(in the rows, 128 means zero)
One turn moves each row of this set onto another row. After a few examples, where does it send each row asked below?
toza: [134 104 136 161 103 150 126 123 133 114  91 113 162 153 134 136  98 117]
gobop: [129 104 128 158 110 150 125 144 117 108 102 118 158 164 142 138  93 117]
daded: [138 135  98 119 116 133 126 134 115 134 123 152 108 106 165 163 102 140]
nefed: [130 146 119 118 119 116 143 138 113 142 144 124 121  99 152 123 176 143]
Vos: [111 131 103 146  96 138 173 112 124 106 118 132 122 114 136 129 112 105]
fiz: [115 108 133 117 155 102 136 132 113 120 140 149  92 130 118 151 123 150]
potu: [138 108 142 120  91 114 158 131 117 114 132 136 148 131 127 154 175 134]
Rebe: [139 100 141 119  87 109 142 137 118 113 135 132 149 134 130 163 170 129]
riked: [ 99 136 133 157 137 106  92 142 133 106 130 132 163 128 111 116 101 122]
likim: [ 98 137 126 164 133 112  95 138 127 106 135 129 162 125 104 115 104 121]
dalap: [131 165 158 153 139  87 115 142 144 116 138 143 150 146 138 151 106 139]
keb: [ 93 131 141 139 122 137  91 142 112 137 151 155 109 130 136 142 115 152]
bakol: [151 124 152 126 141 111 106 157 107 155 126 112 135 153 163 154 140 129]
lin: [137 125 138  84 127 133 158  91 141 137 126 139 125 140 147 144 113 143]
kubod: [103 127 171 150 129 124 101 136 113 125 148 108 115 124 113 148 133 156]
vubal: [115 140  84 121 130 148 128 119 121 156 116 128 148 139 150 102 130 124]
zis: [147 125 163 124 147 129 100 152 115 145 129 125 125 144 155 158 155 130]
Mifev: [131 130 152 113 145 138 141 126 127  95 128 111 171 138 126 116 166 115]
pim: [133 144 119 146 136 112 171 129 145 111  88 126 165 107 143 118 120 121]
lofin: [129 129  94 113 118 138 129 133 117 136 124 145 115 109 170 161  99 142]
Rige: [126 158 153 141 138  78 113 134 147 120 140 147 146 147 141 150 108 146]
Tofi: [141 140 115 144 119 125 169 117 153 114  98 119 158 111 137 110 109 116]
nit: [116 137  89 113 136 143 129 117 114 160 113 129 129 144 154 108 114 130]
Binu: [114 136 118 157 127 101 121  90 133 141  99 122 131 153 137 117 104 154]
met: [131 124  94 118 117 143 121 131 109 139 126 145 114 114 162 149  96 153]
puvez: [144 135 147 138 134 168 129 140 135 140 121 130 118 134 145 160 166 113]
nav: [110 137 142 163 138 103  89 138 127 107 136 133 171 132 119 116 109 116]
Fer: [133 146 111 131 152 129 125 125 136 124 169 132 117 102 147 108 144 144]
guvu: [130 154 153 120 158 143 110 148 140 125 119 109 134 152 115 129  92 125]
pekap: [131 167 153 141 132  76 118 131 141 122 147 148 139 148 143 149 115 146]
kotu: [112 136  84 110 133 145 131 122 118 152 113 124 142 136 155 106 124 126]
nuzi: [122 130 146 119 135 124 135 153 121 122 155 163 148  92 158 138 145 106]
nizi: [120 118 134 132 109 124 162 140 114 115  98 115 131 125  96 149 156 101]
gogik: [118 122 132 133 113 124 157 145 121 114  95 106 135 143  97 150 156 102]
Nifu: [149 126 167 117 110 119 147 131 132 100 123 112 147  97 125 172 111 116]
tano: [141 122 143 165  78 119 113 136 139 132 118 122 170 136 127 120 129 102]
zikat: [119 105 117  99 138 158 118 126 116 120 113 116 130  94 112 119 121 146]
dite: [149 143 144 161 144 120 118 154 131 108 125 136 117 147 136 167 159 115]
rabo: [133 154 121 135 105 125 146 111 147 117 129 129 116 105 139 104  85 119]
rer: [157 106 142 125 131 115  92 110 134 110 148 127 161 137 149 135  98 145]
med: [138 134 141 114 142 131 127 153 124 119 160 153 125  91 154 134 152 115]
depe: [114 123 150 115 155 110 121 135 108 120 152 135  90 124 126 148 130 155]
lizi: [139 104 143 124  83 112 134 130 110 115 137 140 144 134 136 164 170 134]
ros: [106 114 133 135  99 117 146 101 134 126 120 115 150 144 115  97  95 153]
beto: [115 129 131 141 114 129 155 138 117 123  92 104 135 145  96 151 152 105]
vevum: [159 106 134 147  90 144 120 110 135 124  88 122 146 117 148 131 139 111]
kat: [112 128 164 153 107 108 128  88 127 108 118 114 133 166 130 121 116 142]
votan: [107 108 129 123  99 112 146 122 132 140 121 129 149 143 106  95 106 157]

vubal moves to pekap
rabo moves to kubod
Where do these go?
lin moves to guvu
nuzi moves to votan
nit moves to dalap
lofin moves to riked
keb moves to tano
med moves to ros

One turn moves each row of this set onto another row. After a few examples, where does it send each row asked below?
leza: [146 141 115 110  96  72 100 175 139 143 201 132  88 124  89 161 132 113
 123 152 145 157 121 147 107 152  99 141 130]
gifa: [186 118 101 104  67  84  69 138 140 154 148 120  88 146  79 184 142 114
 136 118 115 128 112 130 116 144 105 116  96]
Lupab: [174 158 102 133  92 121 117 194 175 135 105 109  98 143  88 143 118 124
 163 154 144 126  77  65 106 112 120 142 141]
Mano: [169 159 135 144  85 133 112 169 144 158 164 112  87 164  45 146 145 109
 140 147 106 116  99 153 120 133 104 139 111]
fupak: [166 167  87 158 106  87 116 138 148 172 181 161  90 154  90 172 128 110
 138 154 110 143 112 118  77 148 107 133 115]
bufed: [178 147  70 161 117 141  87 208 159 175 117 122  71 128  75 141 114 120
 141 146 139 151 106  86 110 133 127 118 104]
Pul: [146 123  74 136 115 141 120 138 150 178 170 118  92 154  90 181 128 109
 126 134 108 146 129 137  85 154 105 114 133]
muti: [154 141 140 105 123  83 101 179 130 110 139 111  92 181  65 164 107 126
 163 147 142 139 101  78 115 142 136 105 115]
vukiv: [157 167  82 135 125 134 103 199 152 118 107  92 104 142  83 176 143 117
 146 126 137 131 112 103 113 109 136 118 139]
sal: [175 153 116 145  95  83 124 138 150 149 162 154  60 152  43 173 131 132
 152 157 110 146 113 129  86 149  77 128 125]
dera: [199 115  65 118  82  91  73 151 137 139 182 141  94 112  75 164 113 120
 141 129 135 142  86 112  98 137 101 134 138]
Relag: [157 133  86  99 126 116 127 160 146 155 183 143  74 126  76 154 113 112
 135 152 125 133 101  91  51 186 117 121 118]
bemuz: [172 136 124 110 101 119 113 182 170 143  99 117  89 174 106 155 135 125
 161 131 140 135  93  50  85 145 116 121 106]
bik: [159 132 113 127  94  94  96 176 147 165 175 148  71 111  73 153 161 123
 130 132 150 160 120 152  98 161  89 131  94]
mipo: [170 144 134  97 107 126  91 201 129 171 122 107  99 153 116 149 111 147
 157 119 161 147  90 114 113 116 131 140 105]
defi: [166 166 122 114 109 105 133 181  99 129 114 127 103 134 126 150 128 111
 146 117 135 151  89 102 106 169 140 141 133]
zemo: [184 148 115 117  96 145 135 180 109 151  95 121  59 122  91 154 135 118
 143 144 143 173  86 104 129 155  96 139 132]
Dazoz: [151 124 107 143 111 118 129 135 134 124 169 130 100 142  40 166 135 132
 163 123 123 131 104 153  86 146 104 110 145]
tuven: [164 129 104 106 142 137 110 172 151 128 121 107  81 160  70 169 140 134
 139 105 154 176 101  63  93 131 126 110 132]
gav: [171 137 106  85 112 122  98 213 130 148 113 114  76 115 103 158  99 157
 169 141 167 136  94 106  90 133 111 130 120]

fupak moves to Lupab
gifa moves to defi
vukiv moves to Dazoz
Where do these go?
Relag moves to bufed
gav moves to bik

